In the rows, zero is written as 128.
Each named move below is a turn or a mirror, shown by a few rows before and after it. Which moves, in which order, take the first row of each later pair to the second? The first pair is answered.
J_801 (before -> after):
132, 142, 120, 136, 144, 118, 111, 128, 152, 138, 119, 120, 120, 119, 126, 123, 129, 125, 143, 128  ->  130, 143, 119, 139, 144, 116, 112, 127, 152, 137, 121, 120, 118, 118, 126, 120, 128, 127, 144, 129
131, 136, 126, 121, 126, 145, 133, 110, 134, 139, 111, 132, 125, 132, 130, 145, 134, 128, 133, 121  ->  138, 127, 136, 134, 127, 129, 126, 108, 119, 152, 128, 139, 128, 131, 130, 134, 130, 141, 139, 123
128, 114, 136, 119, 113, 128, 125, 127, 103, 125, 131, 128, 150, 137, 149, 142, 130, 140, 130, 116  ->  121, 121, 131, 111, 114, 137, 130, 125, 112, 118, 124, 126, 148, 138, 147, 145, 132, 128, 123, 115
131, 140, 130, 107, 130, 146, 125, 130, 128, 116, 119, 125, 134, 125, 135, 131, 129, 117, 111, 117  ->  138, 126, 141, 124, 132, 123, 112, 129, 107, 132, 142, 133, 137, 126, 134, 122, 124, 140, 122, 122
J_201 (before -> after):
140, 149, 131, 136, 135, 118, 117, 117, 127, 147, 108, 113, 118, 131, 144, 121, 143, 154, 149, 119  ->  130, 150, 115, 146, 137, 109, 126, 127, 142, 143, 107, 114, 114, 130, 128, 115, 136, 139, 161, 126
124, 123, 127, 112, 124, 135, 137, 128, 128, 109, 131, 102, 130, 134, 143, 128, 139, 132, 135, 129  ->  126, 121, 129, 112, 125, 135, 136, 126, 132, 113, 129, 103, 130, 133, 145, 127, 140, 134, 135, 132
139, 114, 155, 127, 139, 117, 129, 132, 163, 135, 102, 121, 101, 122, 131, 122, 147, 127, 137, 134  ->  130, 112, 141, 126, 138, 112, 135, 143, 166, 123, 113, 122, 101, 125, 114, 118, 135, 111, 140, 134
J_595 (before -> after):
130, 145, 118, 121, 122, 129, 144, 136, 159, 111, 110, 122, 108, 132, 127, 144, 133, 115, 126, 137  ->  123, 138, 116, 121, 109, 134, 147, 145, 149, 101, 133, 130, 114, 137, 124, 142, 124, 113, 119, 131
109, 114, 112, 134, 110, 127, 143, 136, 136, 120, 130, 120, 106, 137, 118, 122, 112, 114, 143, 133  ->  114, 108, 119, 139, 111, 116, 136, 139, 128, 119, 145, 127, 111, 136, 113, 121, 107, 119, 145, 132
108, 126, 121, 118, 109, 149, 151, 133, 126, 112, 145, 130, 144, 117, 120, 127, 143, 108, 119, 132  ->  113, 121, 130, 122, 110, 139, 140, 135, 114, 115, 163, 135, 148, 116, 114, 122, 139, 116, 119, 129
J_148 (before -> after):
127, 169, 116, 122, 138, 122, 109, 126, 171, 122, 114, 118, 123, 115, 118, 139, 138, 86, 128, 127  ->  123, 139, 114, 152, 131, 95, 114, 117, 169, 146, 120, 120, 104, 121, 119, 130, 135, 111, 162, 136
145, 124, 147, 116, 138, 137, 99, 115, 126, 112, 135, 115, 127, 141, 128, 115, 129, 126, 132, 130  ->  145, 125, 146, 119, 143, 131, 99, 117, 131, 115, 136, 116, 128, 137, 124, 115, 126, 125, 138, 133
124, 117, 125, 140, 133, 115, 132, 129, 123, 134, 140, 132, 125, 127, 120, 123, 125, 129, 142, 129  ->  121, 113, 130, 136, 122, 132, 137, 122, 115, 131, 139, 132, 122, 135, 139, 130, 128, 141, 128, 125
Now pairs of rows:
(2 to 3 moves a pair)
119, 121, 95, 140, 136, 95, 132, 122, 149, 130, 114, 125, 113, 125, 112, 124, 130, 112, 178, 137  ->  124, 144, 104, 90, 130, 155, 133, 123, 140, 95, 102, 120, 136, 125, 134, 140, 140, 98, 117, 117
J_148 J_148 J_148
128, 142, 106, 133, 144, 103, 121, 119, 150, 123, 128, 117, 136, 117, 127, 121, 134, 122, 148, 121  ->  127, 135, 115, 117, 131, 135, 126, 112, 139, 110, 121, 116, 141, 123, 150, 134, 141, 131, 115, 107
J_148 J_148 J_148
148, 108, 105, 129, 109, 134, 143, 109, 156, 152, 96, 111, 99, 143, 141, 135, 127, 127, 133, 135  ->  132, 98, 94, 135, 96, 129, 154, 128, 152, 134, 127, 120, 105, 150, 122, 132, 104, 109, 128, 133
J_201 J_595
128, 153, 103, 122, 130, 142, 138, 131, 151, 129, 96, 121, 130, 135, 142, 136, 142, 130, 122, 112  ->  145, 155, 127, 112, 135, 141, 116, 137, 125, 134, 130, 130, 150, 128, 144, 129, 138, 142, 102, 105
J_801 J_148 J_148
115, 133, 134, 129, 134, 130, 137, 109, 133, 144, 109, 134, 110, 142, 144, 136, 127, 170, 132, 136  ->  123, 136, 147, 120, 139, 130, 123, 110, 121, 148, 129, 140, 123, 140, 147, 132, 125, 173, 122, 132
J_148 J_801
161, 184, 142, 104, 172, 139, 115, 127, 134, 132, 123, 122, 128, 126, 129, 117, 159, 124, 130, 120  ->  146, 176, 118, 124, 170, 112, 127, 142, 154, 132, 131, 120, 117, 134, 100, 108, 148, 109, 160, 133
J_148 J_201 J_801
115, 128, 117, 124, 129, 133, 136, 131, 134, 99, 125, 119, 134, 125, 112, 131, 114, 111, 117, 125  ->  110, 104, 119, 138, 115, 137, 142, 120, 119, 108, 125, 125, 121, 136, 128, 134, 121, 137, 124, 121
J_148 J_148 J_148
